In the rows, 128 means zero.
Where one turn sends some rows of the set: a few examples, then the rows asked:
zenon: [133 113 127  92 138 131  99 126 150 131 122 157 112 129 133 145 125 104
 115]
sovu: [126 138 121  93 141 114 111 136 117 148 121 155 100 163 130 124 112 122
 111]
nelo: [119 183 102 164 117 129 102 134 134  82 130 148 142 130 129 126 125 110
 118]
rubu: [124 178  93 170 110 128 105 120 122  92 128 140 141 122 118 134 130 113
 120]
Tege: [122 187 106 160 122 126 107 133 127  86 141 158 140 123 143 130 125 113
 116]
Sebon: [128 188 102 162 125 128 109 126 117  91 143 152 143 116 131 133 133 116
 111]
Rami: [ 95 156 144  92 119 116 104 115 100 140 107 135 124 134 112 124 108 125
 122]
tidu: [129 187 102 156 120 131 106 113 119  94 145 147 143 112 137 143 133 111
 106]
mas: [ 95 156 146  91 119 115 105 115 101 139 110 139 125 135 119 125 105 125
 123]
Ren: [116 177  99 167 109 130 100 129 132  85 129 149 138 131 133 131 118 112
 125]
Vevi: [133 137 112  99 139 117 113 125 106 152 115 137 107 155  99 124 127 123
 108]
nozol: [120 180 102 162 116 126 107 127 125  92 141 160 136 121 148 136 120 116
 121]
gal: [130 134 154  98 115 144 112 127 132 146 114 146 103 141 122 136 150 130
 114]
rep: [129 134 153  96 116 144 111 126 132 144 113 145 103 143 123 137 150 129
 114]
Fela: [120 180 103 158 111 134  95 126 138  80 127 142 141 131 133 133 122 103
 114]
Mumek: [127 183  98 162 114 134  99 115 125  89 130 134 144 119 119 138 134 107
 111]
mubu: [130 133 154  98 116 144 111 126 131 144 112 146 103 143 122 138 151 129
 114]
gov: [127 135 115  99 135 117 106 135 121 144 108 140 104 168 108 118 115 119
 114]
Foz: [138 113 118  97 137 133 103 116 137 137 116 141 118 120 107 148 142 105
 112]
gonen: [135 141 117  95 145 113 117 125 103 155 128 151 103 150 121 129 123 127
 106]
Bas: [123 185 108 154 117 130 101 124 131  86 144 155 138 124 151 138 121 109
 112]
vupo: [ 96 157 147  90 121 115 107 113  98 140 112 140 125 131 119 126 106 128
 121]
bogo: [132 110 122  97 134 133  97 125 152 129 110 143 115 133 114 142 132 101
 116]
fetu: [139 115 124  93 142 129 106 117 136 139 129 155 116 117 127 152 137 107
 109]
Revu: [124 185  99 165 119 130 105 127 123  88 132 143 143 121 117 130 134 114
 115]
gesur: [ 98 156 144  90 121 116 106 112  96 141 110 136 125 130 114 126 109 126
 121]
vit: [127 182  97 165 117 125 112 117 114  97 142 153 141 113 133 139 131 119
 115]
kena: [130 134 153  99 117 145 111 127 133 144 113 146 103 142 121 137 151 130
 113]

mas turns into Rami
Fela turns into Mumek
Now these:
Tege turns into nelo
fetu turns into zenon
nozol turns into Ren
gonen turns into sovu

Where one turn sends some rows of the set: a few examples, then the rows asked:
kod: [ 98 120 141 118 128 149 144 135  89 108 144 155 157  96]
fusol: [ 98 121 129 117 119 148 140 145  91 104 142 152 159 107]
tek: [115 131 108 128 151 136 147 127 146  94 133 129 145 126]
mege: [133 122 127 147 156 150 142 146 111 135 135 104 168 132]
guf: [ 97 137 143 142 142 157 127 153 106 119 166 103 126 101]
dad: [121 139 122 164 139 161 148 110 104 131 119 142 160 112]
fof: [119 143 148 102 151 122 113 163 120 127 133 127 114 114]
geg: [118 152 164 117 149 116 131 152 116 137 145 138 112 121]
bam: [122 131 118 104 166 128 122 155 103 109 122 120 162 110]
ket: [120 136 137 130 136 126 126 105 147 137 157 143 122  99]
kis: [103 119 140 121 114 140 140 136  91 111 140 148 166 100]
parik: [102 136 141 144 127 149 124 155 108 122 161  95 134 104]
tupil: [125 143 162 111 150 116 135 161 124 130 133 117 133 125]
gomo: [114 140 108 155 139 167 126 111 100 128 119 151 141 101]
vapok: [122 132 106 149 141 167 130 120 108 120 107 130 162 105]
Femin: [107 154 116 124 144 142 151 125  96 132 106 104 117 137]
kigep: [118 142 126 105 121 143 148 125 102 160 111 124 130 137]
nur: [119 139 128 148 124 113 144 103 137 117 143 142 139 119]
nekat: [112 148 128 121 152 120 109 130  85 130 146 160 123  98]
govus: [111 129 121 125 156 133 125 101 136 105 138 147 123  91]
Kes: [123 149 146 139 147 110 155 138  95 133 145 138 162 132]
gilus: [102 134 154 146 136 149 128 144 106 126 163  99 132  94]
Garu: [116 128 117 110 163 150 129 129 155 114 146 131 128 107]
Guk: [112 138 125  94 150 161 152 128 103 150 110 128 124 131]
beg: [106 147 130 117 161 146 145 110  93 134 105 108 111 112]
Midub: [112 151 131 128 133 128 141 106  92 144 106 105 116 119]
Nosol: [123 138 137 163 143 140 128 121  93 156 159 145 130 119]
rinuz: [124 138 123 133 130 130 147 131 156 126 151 126 145 135]
seg: [122 120 109 129 161 158  95 138 101 133 135 126 129  98]
lopav: [118 136 139  98 139 147 142 110 100 162 111 128 123 112]

Midub turns into kigep
Garu turns into govus
seg turns into nekat
Now these:
kis turns into parik
dad turns into tupil

